Rotation paths and how fast each direction turns (degrees each step):
Each turn is a multiple of 5 degrees from 10 to 175, or 0.

[-.02 -.06 -.22 .27 -.04 .02 .06 .25 -.08 .03 .11 .05 .45 .07 -.16 -.06 -.20 .34 .53 -.26]
[-.04 .04 -.15 .31 -.06 .12 .07 .09 .00 -.06 .14 .21 .31 .01 -.02 -.21 -.19 .32 .60 -.24]
[-.12 -.04 -.08 .26 .06 .10 .03 .01 -.03 -.31 .18 .28 .29 .01 .05 -.34 -.11 .20 .51 -.24]
[-.17 -.22 -.12 .30 .16 -.01 .04 .09 -.14 -.39 .18 .23 .37 .01 -.05 -.28 -.07 .09 .35 -.24]
[-.04 -.27 -.23 .29 .17 -.15 .07 .19 -.25 -.21 .12 .14 .48 -.01 -.12 -.18 -.19 .07 .29 -.29]
[.14 -.13 -.26 .26 .10 -.13 .05 .12 -.12 -.02 .07 .11 .41 -.05 -.01 -.09 -.29 .23 .40 -.36]
[.07 -.02 -.23 .25 .14 -.06 -.03 -.07 -.01 -.05 .01 .16 .30 -.04 .14 -.19 -.29 .34 .46 -.35]
[-.12 -.05 -.11 .21 .26 -.02 -.06 -.17 -.03 -.28 -.01 .18 .27 .02 .16 -.28 -.18 .31 .44 -.34]
[-.27 -.19 -.14 .18 .30 -.12 -.06 -.05 -.10 -.36 -.08 .09 .36 .08 .03 -.22 -.08 .20 .36 -.35]
[-.22 -.27 -.20 .19 .26 -.16 -.02 .09 -.17 -.21 -.10 -.06 .46 .09 -.12 -.07 -.11 .21 .33 -.36]
[-.07 -.13 -.24 .22 .13 -.13 -.01 .15 -.11 .03 -.08 -.10 .42 .08 -.11 .02 -.17 .37 .44 -.35]
[-.11 .04 -.16 .22 .05 .01 .01 .04 .00 .02 -.06 .01 .33 .07 -.04 -.10 -.17 .48 .59 -.30]
[-.28 .02 -.06 .21 .10 .09 -.02 -.01 .05 -.19 .00 .11 .27 .10 -.01 -.21 -.07 .41 .58 -.24]
[-.38 -.15 -.05 .23 .13 .08 .03 .08 -.07 -.34 .07 .11 .35 .12 -.14 -.25 .01 .24 .47 -.22]
[-.22 -.23 -.13 .25 .07 -.04 .08 .24 -.17 -.25 .12 .05 .46 .11 -.25 -.14 -.04 .17 .38 -.22]
[-.05 -.15 -.23 .28 -.03 -.05 .08 .30 -.12 -.03 .14 .07 .46 .03 -.21 -.11 -.15 .22 .46 -.26]
[.05 .02 -.20 .29 -.03 .06 .05 .15 -.04 .01 .17 .19 .36 .00 .00 -.18 -.22 .29 .56 -.26]
[-.06 -.01 -.12 .28 .06 .08 .04 .02 .02 -.22 .17 .30 .26 -.01 .11 -.32 -.18 .26 .55 -.26]
[-.17 -.15 -.11 .25 .16 .03 .01 .00 -.09 -.39 .13 .29 .34 .01 .05 -.33 -.11 .13 .41 -.26]
Speeds:
[.17 -.06 -.08 .02 .11 -.10 -.03 -.10 -.06 -.05 -.02 .09 -.01 -.10 .15 -.06 -.13 -.10 -.10 -.07] => 25
[.13 .17 -.02 .01 -.08 .06 -.02 -.05 .10 .18 -.01 .02 -.07 -.03 .11 .01 -.10 .14 .13 -.02] => 70

[.17 -.37 .08 .11 -.28 .08 -.17 .04 -.29 -.39 -.27 .18 -.37 .27 .28 -.12 .09 -.03 .00 -.21]
[.07 -.25 -.04 -.12 .01 -.16 -.20 .39 -.10 -.27 -.30 .42 -.44 .27 .22 .09 -.06 .01 .16 .12]
[-.04 -.29 .13 -.14 .24 -.15 -.14 -.07 -.06 -.40 -.21 .08 -.46 .01 .21 .16 -.32 -.21 .09 .29]
[.09 -.09 .30 .03 -.09 .08 -.23 -.28 -.14 -.23 -.03 .18 -.30 .34 .14 .10 -.49 -.19 .25 .27]
[-.06 -.28 .09 -.07 -.26 .10 -.07 -.16 -.27 -.31 -.05 .08 -.03 .25 .42 -.04 -.36 .02 .44 -.13]
[.12 -.32 .09 .11 -.12 -.06 -.29 -.04 -.44 -.38 -.22 .12 -.28 .28 .21 .09 .04 .07 .15 -.34]
[.10 -.29 .01 -.18 .03 -.31 -.28 .19 -.01 -.28 -.37 .39 -.31 .30 .13 .17 -.20 .01 .09 -.13]
[.06 -.40 .06 -.15 .06 -.15 -.19 -.16 .10 -.42 -.27 .10 -.42 .07 .25 -.01 -.31 -.34 -.13 .11]
[.15 -.16 .15 .03 -.31 .21 -.10 -.12 -.11 -.21 -.09 .20 -.44 .30 .21 -.05 -.39 -.31 .15 .29]
[-.11 -.29 .07 -.07 -.20 .13 .06 .06 -.33 -.33 -.13 .07 -.27 .20 .48 .00 -.24 -.05 .47 .05]
[-.01 -.20 .28 .11 .08 -.08 -.28 .00 -.47 -.41 -.21 .09 -.31 .23 .17 .21 .02 .08 .30 -.12]
[.08 -.19 .14 -.13 .17 -.32 -.40 -.07 -.01 -.31 -.25 .40 -.10 .30 .17 .17 -.30 .10 .20 -.05]
[.16 -.41 -.05 -.10 .02 -.10 -.29 -.37 .00 -.40 -.16 .14 -.25 .14 .25 -.07 -.38 -.18 -.07 -.06]
[.23 -.28 -.09 -.01 -.43 .12 -.13 -.06 -.16 -.17 -.05 .20 -.42 .42 .17 .00 -.36 -.24 .06 .02]
[-.09 -.35 .08 -.18 -.27 .04 .04 .25 -.22 -.29 -.28 .02 -.38 .19 .37 .10 -.15 -.15 .30 -.06]
[.00 -.16 .48 .05 .08 -.06 -.18 .10 -.24 -.38 -.36 .11 -.47 .16 .15 .19 .00 -.08 .16 .05]
[.00 -.13 .30 -.09 .18 -.13 -.33 -.11 .04 -.36 -.20 .41 -.13 .24 .33 .01 -.28 .03 .29 .22]
[.09 -.35 -.07 .02 .06 .00 -.31 -.42 -.18 -.48 .00 .13 -.23 .15 .35 -.12 -.30 -.08 .13 .09]
[.16 -.25 -.19 .01 -.29 .01 -.25 -.10 -.35 -.19 .00 .17 -.36 .47 .10 .13 -.35 -.08 .20 -.09]
Speeds:
[-.08 .03 .19 .01 -.17 .10 .12 .00 -.04 .07 -.03 -.15 .02 .02 -.01 .10 -.09 -.05 .10 -.10] => 70
[-.06 .02 .09 -.06 .18 -.17 -.04 .11 .03 .01 -.12 -.02 -.05 -.04 -.12 .21 .00 .00 -.01 -.02] => 80
